In the data rows, zero lies at 4.5, halfway between 4 and 5.
Some points, each followed by its number:
[2 7 6 1 4 5 4 5 4 3 1 6 8 7 1 6 5 1 4 5 4 3 5 4] 0
[4 4 4 7 5 2 5 4 4 3 3 3 5 3 3 5 5 6 6 4 5 8 2 8] 1
[7 5 5 8 8 2 0 4 0 3 9 8 1 3 8 7 3 7 5 6 6 8 3 8] 2
[3 7 5 9 4 1 6 7 8 9 3 1 5 5 4 4 2 8 1 4 2 1 6 2] 3
[4 6 5 6 5 2 5 4 5 4 4 3 3 6 5 2 6 2 4 5 7 3 4 4] 4
[6 4 2 3 6 7 7 4 2 5 5 5 4 5 5 5 4 5 6 5 3 6 3 3] 5
[7 2 5 3 5 4 3 1 6 4 6 5 3 5 6 6 1 6 3 4 4 3 7 5] 6
[7 4 6 6 4 3 5 4 4 5 7 4 5 3 5 5 3 5 5 6 5 2 5 5] 7
[6 6 5 7 4 4 5 4 4 5 5 4 3 4 5 5 4 4 5 5 4 5 4 5] 8
[5 6 5 7 4 5 5 5 5 6 5 2 6 5 4 5 4 5 3 3 4 4 3 2] 9
[5 5 9 2 4 0 3 8 8 5 5 4 5 2 6 4 6 4 5 4 6 1 3 7] 10
[2 6 5 4 2 4 5 5 8 6 4 6 2 5 4 8 4 1 5 5 4 6 5 7] 11
[5 5 4 3 4 4 4 5 5 4 4 4 5 6 4 6 5 3 5 5 4 4 4 4] 12
[4 4 8 8 5 5 7 3 4 2 9 4 4 4 3 5 6 7 4 4 1 3 3 5] 13
[5 4 5 7 5 3 3 3 5 5 5 4 4 4 5 4 3 6 4 4 4 4 6 7] 14
[1 4 7 6 5 0 4 8 5 4 5 6 4 3 1 4 5 7 4 3 1 2 6 6] 15
[8 9 5 4 6 6 2 4 6 8 6 0 2 5 8 5 3 4 7 4 3 3 6 5] 16
[5 6 6 7 2 5 5 4 5 5 5 4 3 7 5 5 3 2 4 6 6 5 7 5] 17
[5 4 4 6 5 4 4 5 3 4 4 6 3 5 3 4 5 5 4 4 5 6 4 6] 18
[3 5 4 2 4 5 4 6 5 4 2 3 6 5 3 4 5 4 4 5 5 4 5 4] 19
[5 4 5 7 5 3 4 3 7 5 8 7 3 3 4 5 5 7 5 3 5 6 4 5] 20
[2 5 6 2 5 1 4 4 6 5 4 2 5 5 5 6 4 2 6 5 5 5 3 3] 21
[3 4 6 6 5 2 2 4 6 7 1 5 3 1 6 3 5 6 3 4 7 7 4 4] 22
[0 6 5 1 5 2 5 8 8 5 4 5 5 7 4 9 1 8 1 1 3 1 6 7] 23
[3 3 4 5 5 5 6 4 3 5 5 4 2 4 5 4 4 5 5 5 5 6 5 6] 24
[5 4 6 6 5 4 5 4 4 4 6 6 2 4 3 4 6 6 5 3 5 6 4 6] 25
[5 7 0 3 5 7 3 2 3 3 3 4 8 5 3 5 4 3 4 7 4 5 4 1] 26
[3 4 4 6 5 4 5 4 6 5 5 4 5 5 5 3 4 4 4 4 4 3 6 6] 27
New points follow, each followed by the numbers of its two nearest points above by angle, smallest number first.
[4 6 4 2 2 5 2 3 6 6 5 3 7 5 4 4 4 4 7 5 4 4 3 6] ~ 12 21
[4 2 5 6 5 4 4 6 5 6 5 5 4 4 6 3 7 5 5 4 4 6 5 3] ~ 20 22
[0 5 2 4 6 4 6 6 2 3 1 8 8 2 2 6 6 4 5 4 4 6 1 4] ~ 0 1
[4 4 6 4 5 2 5 5 4 4 3 4 4 5 4 5 4 4 4 4 5 3 4 4] ~ 10 21
[3 4 4 3 6 6 6 5 3 3 4 5 7 7 2 4 7 4 3 5 2 6 4 3] ~ 0 26
[3 5 4 5 6 3 3 8 9 4 6 6 2 2 4 3 5 5 4 4 2 4 9 8] ~ 15 27
[7 5 5 6 5 6 6 4 4 6 5 2 3 4 7 3 2 6 4 5 4 2 6 7] ~ 14 16
[3 5 4 5 5 2 5 7 3 5 1 7 5 6 5 5 4 4 6 6 5 4 5 5] ~ 0 15
[5 6 7 4 3 1 5 3 6 7 3 7 2 6 6 7 2 4 5 5 7 2 6 7] ~ 11 17
[5 4 6 4 3 5 4 3 5 3 1 3 3 6 4 3 4 3 4 5 5 4 3 4] ~ 4 19
[5 2 4 6 6 4 4 6 3 6 2 4 6 4 4 5 3 3 4 4 5 6 6 3] ~ 18 22
[6 5 6 4 3 5 4 3 6 6 5 5 6 5 4 6 3 8 3 5 6 3 7 4] ~ 6 7
[4 6 5 5 4 2 4 8 6 4 3 5 5 5 6 7 5 1 5 6 6 3 5 3] ~ 12 21
[4 8 1 5 3 7 4 9 4 3 6 3 7 8 6 5 6 3 4 6 5 3 9 0] ~ 19 26
[2 4 4 3 5 6 5 6 5 3 4 6 6 7 3 5 5 5 4 3 3 6 4 2] ~ 0 19
[5 2 5 4 6 7 5 3 5 7 6 6 5 4 3 4 5 9 4 1 3 7 1 3] ~ 20 25
[4 2 8 4 4 7 7 5 6 4 7 9 6 5 4 4 6 8 1 2 3 7 3 2] ~ 13 20
[3 4 2 4 3 7 6 4 2 3 3 6 6 5 3 7 5 4 5 6 5 7 3 3] ~ 5 26
[3 2 3 5 5 1 7 3 5 4 4 6 0 4 5 6 5 1 5 6 3 4 4 6] ~ 11 24
[5 6 6 4 4 5 4 0 9 4 8 3 1 0 5 3 5 7 5 3 6 4 0 7] ~ 20 25
[5 4 5 4 2 2 5 5 6 5 5 6 3 4 6 7 5 4 4 4 4 4 6 6] ~ 10 11
[6 6 5 3 4 5 4 7 6 5 3 4 5 3 5 4 5 6 4 3 5 4 4 6] ~ 10 19
[2 4 7 5 3 3 6 7 8 5 7 4 3 5 5 5 5 3 6 5 6 6 6 5] ~ 11 17
[4 4 8 5 5 1 5 5 8 4 6 5 4 3 5 6 6 4 5 5 2 4 8 5] ~ 10 15
[4 4 6 1 4 4 4 4 3 3 4 6 9 4 3 3 6 3 4 5 5 5 3 4] ~ 0 19
[5 5 2 4 4 7 4 2 4 3 3 0 3 5 4 6 4 2 4 6 3 4 4 4] ~ 12 26
[4 6 4 5 4 5 3 3 7 3 4 3 6 5 4 4 3 2 3 5 5 3 7 3] ~ 17 26
[5 5 5 5 5 2 5 5 4 3 6 6 5 4 3 4 6 7 4 4 3 3 4 6] ~ 13 15
[5 4 6 3 5 6 6 5 6 6 6 7 5 5 6 5 4 6 4 3 6 5 4 6] ~ 20 23
[6 3 4 5 3 6 6 4 3 4 5 5 4 4 4 5 5 3 5 6 6 6 4 4] ~ 5 24
[5 5 6 4 3 5 5 5 4 3 2 6 4 4 4 4 5 2 3 5 6 3 3 5] ~ 0 4
[7 3 7 6 3 1 2 5 7 7 3 3 3 4 6 4 5 7 5 3 7 3 4 7] ~ 10 14
[6 7 3 5 5 8 6 4 3 4 5 1 6 7 3 2 1 3 4 6 4 2 5 4] ~ 9 26
[5 5 4 5 4 5 5 4 5 6 3 7 3 2 5 4 2 9 4 4 7 5 5 5] ~ 20 22
